Each path below is one point turned by a fixed rotation once a step. After each direction that follows a path, write how fast that rotation turns it, in deg/step (0 if it stays still).
Each turn is a multiple of 5 degrees from 10 to 175, or 0.
Each row of a path follows its step; steps can be skipped.
path 1
step 11: -.05; -.01; -.22; -.15; -.02; .09; .17; .01; .06; .07; .19; .25; .23; -.08; .12; .08; .03; -.01; -.07; .01; -.07; -.21; -.18; -.31; -.01; -.17; .04; .08; -.12; -.17; .04; -.04; .01; .06; .22; .06; -.02; -.10; .02; -.05; -.11; -.09; -.04; -.01; -.05; -.03; .08; -.15; .11; .02
step 14: .08; -.34; -.01; .00; -.08; -.10; .15; .21; .08; -.19; .15; -.08; .08; .06; -.21; .09; .11; .20; .00; .07; .22; .08; -.01; -.09; -.08; .03; .06; .05; -.02; -.04; -.10; .18; .02; -.01; -.06; -.20; .09; -.07; -.14; .01; -.06; .11; .14; .19; -.09; -.07; -.02; -.18; -.02; .09
step 15: .12; -.13; .00; .09; -.07; -.12; .17; .21; -.02; .01; .33; -.09; .06; .04; -.14; .26; -.21; -.02; -.03; -.20; .03; .00; .02; .00; .02; -.02; -.04; .16; -.11; .03; .04; -.06; -.10; .15; .01; -.16; .02; .01; .01; -.12; -.20; .02; -.20; -.05; .05; .01; .13; -.05; -.04; -.21
step 16: .00; .06; -.26; .04; .05; .04; .21; -.15; -.01; -.06; .06; .04; .21; .06; -.02; .30; -.09; -.05; -.19; .05; .02; -.04; .16; -.14; -.17; .02; -.06; .15; -.07; .06; .27; .06; -.11; .02; .09; -.05; .04; .03; .10; -.18; .20; -.07; -.03; -.14; .08; .07; .03; -.17; -.09; .00
step 24: .08; -.04; -.11; -.16; .07; .01; -.03; -.05; .03; -.07; .19; .09; .25; .24; -.04; .11; .03; .07; -.10; .10; .17; -.05; .04; .08; .08; -.02; .18; .14; -.11; -.16; -.05; .11; .11; -.14; .10; -.11; .16; .13; -.02; -.13; .10; -.09; .30; -.02; .15; -.07; -.01; -.10; .14; -.15
step 25: .15; -.11; .17; -.20; -.31; -.15; .07; .09; .00; -.10; .17; -.19; .15; .03; -.23; .11; -.11; -.09; .10; .25; .05; .03; -.05; .10; -.11; .01; -.04; .18; -.02; -.16; -.01; .01; .04; -.09; -.01; .16; .02; .14; -.10; -.12; .08; .06; -.01; -.01; -.05; .07; .18; -.04; .09; -.07
step 26: -.04; -.06; -.14; -.15; .03; -.11; .34; .20; .01; .05; .11; -.06; .08; -.09; .00; .09; -.13; -.05; .16; .06; .08; .06; -.11; -.10; -.12; -.02; .05; .12; -.20; -.13; .11; .12; -.01; -.06; -.04; -.14; .03; .00; -.07; -.04; .12; -.10; -.37; .08; -.06; -.02; .00; -.12; -.04; .18
step 27: -.05; -.22; -.17; .05; -.02; .06; .19; -.04; -.05; .01; -.01; .06; .06; .08; -.04; .22; .10; -.03; -.10; -.15; -.02; -.01; -.08; -.20; -.11; -.10; .04; -.01; -.09; -.18; .07; -.18; -.11; .00; -.14; .06; .05; .07; -.08; .02; -.20; .09; -.10; -.05; .16; -.13; .09; -.35; -.17; .10
Speeds:
.01; .00; .03; -.05; .05; .01; .01; .00; -.02; .00; .00; .03; -.04; -.06; -.01; .03; .02; .01; .01; -.09; .05; .02; -.01; -.01; -.02; .05; .04; .07; -.04; .00; -.05; -.04; -.02; .01; -.02; .03; .02; -.04; .07; .05; .01; -.01; .01; .04; -.07; .02; .04; -.04; .01; .01	90
.02; .06; -.02; .01; .05; .04; -.02; .10; -.03; .03; .00; .02; -.07; .03; -.01; .01; -.01; -.01; .05; .00; .04; .04; .04; -.01; .02; .00; .06; -.02; .01; -.02; -.01; -.01; .04; .01; .01; -.06; -.02; .05; -.02; .01; -.04; -.05; -.03; -.05; .00; -.05; .02; -.03; -.02; -.03	125
.02; -.04; .03; -.01; -.01; -.03; -.01; .00; .04; -.03; .07; -.02; -.05; -.01; -.05; -.06; -.04; -.01; -.02; -.05; .02; -.01; .01; .02; -.02; .07; .07; -.03; .01; -.04; .02; .08; -.01; .01; .02; .00; -.01; .06; .03; .02; -.02; .00; .09; .01; .03; -.03; -.03; .03; .02; .01	70
.00; -.01; .01; -.01; -.07; .02; .04; .08; .02; .06; .01; .01; -.06; .05; .06; -.01; -.03; .06; -.03; -.01; .03; -.02; .02; .03; -.02; .03; -.03; .01; .02; -.06; .00; .00; .03; .02; -.01; .04; .02; -.06; -.03; .01; .01; .01; -.01; .01; -.04; .01; -.06; .02; -.04; .06	90
-.01; .03; -.03; -.07; .02; -.02; .00; .01; .05; -.03; .01; .01; .01; .01; -.02; -.01; .12; -.01; .05; -.04; -.04; -.01; .00; -.04; -.04; .00; -.06; -.04; .00; -.03; -.01; .08; .02; .01; -.01; -.06; .05; -.02; .02; .01; -.02; -.03; -.01; -.02; -.02; -.02; .00; .02; -.02; .06	115
.03; .02; .01; -.04; .04; .04; .02; .00; .00; .04; .06; -.05; .02; -.02; .10; -.03; .00; .00; .00; -.02; -.06; .01; -.06; .04; .05; .04; .01; .00; -.06; .00; -.04; .00; -.02; .00; .07; -.05; .03; .01; .01; -.03; .00; .05; -.04; .03; .00; -.04; -.01; .02; .00; -.03	170
-.01; -.01; .04; -.03; .01; -.07; .08; .00; -.04; -.03; -.11; .02; -.03; .00; .01; .01; .02; .04; .05; .00; -.02; .02; .00; .00; .04; .00; .07; -.02; -.03; -.01; .06; .05; .00; .00; .00; .00; -.05; -.01; .00; -.04; -.02; .09; -.01; .02; .01; -.02; .01; .02; -.02; .01	85
path 2
step 2: -.06; .01; .20; -.07; .11; -.16; .20; -.06; .09; .01; -.05; -.19; -.17; -.02; -.17; .21; -.05; -.04; -.11; .05; .01; .09; -.27; .03; .17; -.04; -.31; .10; .22; .02; -.03; .00; -.13; -.07; .02; -.23; .01; .14; .04; -.10; .04; .05; -.10; .03; .02; .21; .04; -.06; .18; -.05
step 5: -.11; -.07; .03; -.23; .07; .07; .10; .16; .06; .03; -.16; -.23; -.20; -.09; -.09; -.07; -.14; -.24; -.05; .01; -.05; -.04; -.18; -.17; -.08; -.07; .00; .12; .12; .04; .02; -.44; -.07; .04; .06; -.18; -.07; -.08; -.02; -.04; -.06; -.03; -.08; .13; .00; .09; -.09; -.10; -.05; -.12
step 13: -.01; -.05; .20; -.07; .09; .00; .07; .22; .17; -.15; -.03; .00; .05; -.03; .01; .21; -.01; -.15; -.05; -.05; -.03; .07; -.23; -.18; -.08; .01; -.20; .16; .06; -.15; .12; -.08; -.08; .02; -.10; -.06; -.09; .18; -.24; -.03; .02; -.20; .18; .17; -.09; .14; -.11; -.02; .20; -.12
step 14: -.10; .11; .12; .04; .03; -.43; .12; -.11; .08; .25; -.06; -.09; -.04; -.05; .02; .04; .00; -.10; -.28; .12; -.15; .22; -.06; -.04; -.03; -.04; -.28; -.03; -.01; -.04; .10; .06; -.03; -.04; -.01; -.04; .06; .12; .18; .06; .01; .03; -.11; -.06; -.22; -.06; .03; -.11; .15; .00
step 17: -.04; .12; .06; -.18; -.03; -.18; .18; .12; .12; .11; -.12; -.08; -.07; -.18; .05; -.03; -.21; .07; -.14; -.01; -.05; .19; -.09; -.10; .06; -.10; -.14; .04; .14; .06; -.19; -.18; -.19; -.09; -.08; -.31; .03; .01; -.13; .07; -.07; .00; -.25; .24; -.06; -.01; -.04; .06; -.02; .04
step 20: -.09; .11; .24; -.13; -.04; -.02; .25; -.01; -.06; .03; .03; -.09; -.02; .09; -.10; -.17; -.01; -.06; -.03; .09; -.26; .09; -.32; .01; .02; -.06; -.08; .12; .07; -.07; .07; -.20; .05; -.01; -.03; -.18; .08; -.06; .08; -.06; .04; .04; -.21; .09; .00; .28; .03; -.17; .21; -.14
step 25: -.08; -.08; .08; .09; .04; -.22; -.03; .02; .20; .01; .02; .04; .04; -.31; -.02; .10; -.25; -.18; -.09; -.01; -.04; .17; -.03; -.06; -.13; -.04; -.16; .08; -.06; .08; .26; -.02; -.07; -.11; -.09; -.27; .10; .13; -.10; -.07; -.04; -.10; .02; .17; .00; -.10; .02; -.02; .15; -.23
step 26: -.07; .02; .18; -.04; -.04; -.19; .10; -.02; -.21; .08; -.01; -.10; -.06; -.05; .16; .03; .01; -.12; -.22; .18; -.42; .00; -.12; -.03; -.18; .03; -.04; .14; -.11; -.11; .18; -.20; -.04; .01; .04; .04; -.14; -.02; .09; -.01; .11; -.09; .05; -.21; -.08; -.11; -.07; -.05; .11; .09
Speeds:
-.04; -.02; -.01; .02; -.01; .00; -.01; -.05; -.03; .02; .00; .00; -.03; .03; .05; .01; .06; -.02; .04; .04; .06; .04; .07; -.04; -.02; .03; -.03; .04; .06; .03; .02; -.03; -.02; -.07; .01; .00; -.04; .04; .02; .00; -.03; -.01; .01; .04; -.02; .06; -.01; .01; -.03; -.05	130
-.03; .04; .05; -.05; .06; .00; .05; .02; -.05; .00; .02; .02; .00; .06; -.05; -.03; .05; -.04; .03; .05; -.03; .01; .05; .01; -.03; -.02; .02; .02; .04; -.04; .02; -.02; .05; .05; .03; .00; .04; -.05; .03; .04; -.01; .01; .02; -.02; -.06; -.05; -.04; -.01; -.01; .01	175
-.04; -.01; -.05; .03; -.02; .00; .00; .02; -.02; .02; -.02; .00; .01; .01; .06; .02; -.03; -.01; .02; .09; -.01; -.01; -.05; .02; -.04; .08; .04; .00; .02; -.02; -.01; .04; -.02; .00; .00; .03; .03; .02; .05; .04; -.05; -.04; -.03; -.10; .06; -.05; .01; .01; .02; -.01	95
-.06; -.03; -.05; -.01; .05; -.01; -.02; .02; -.01; .00; .05; -.02; -.05; .03; -.02; -.02; -.01; .06; -.07; .00; -.01; .05; -.06; .09; .01; .05; -.01; .03; .02; .03; .02; .05; .02; -.04; .02; .05; -.01; -.01; -.06; .02; -.02; .01; .02; .03; -.02; .01; -.02; -.03; -.04; .03	55
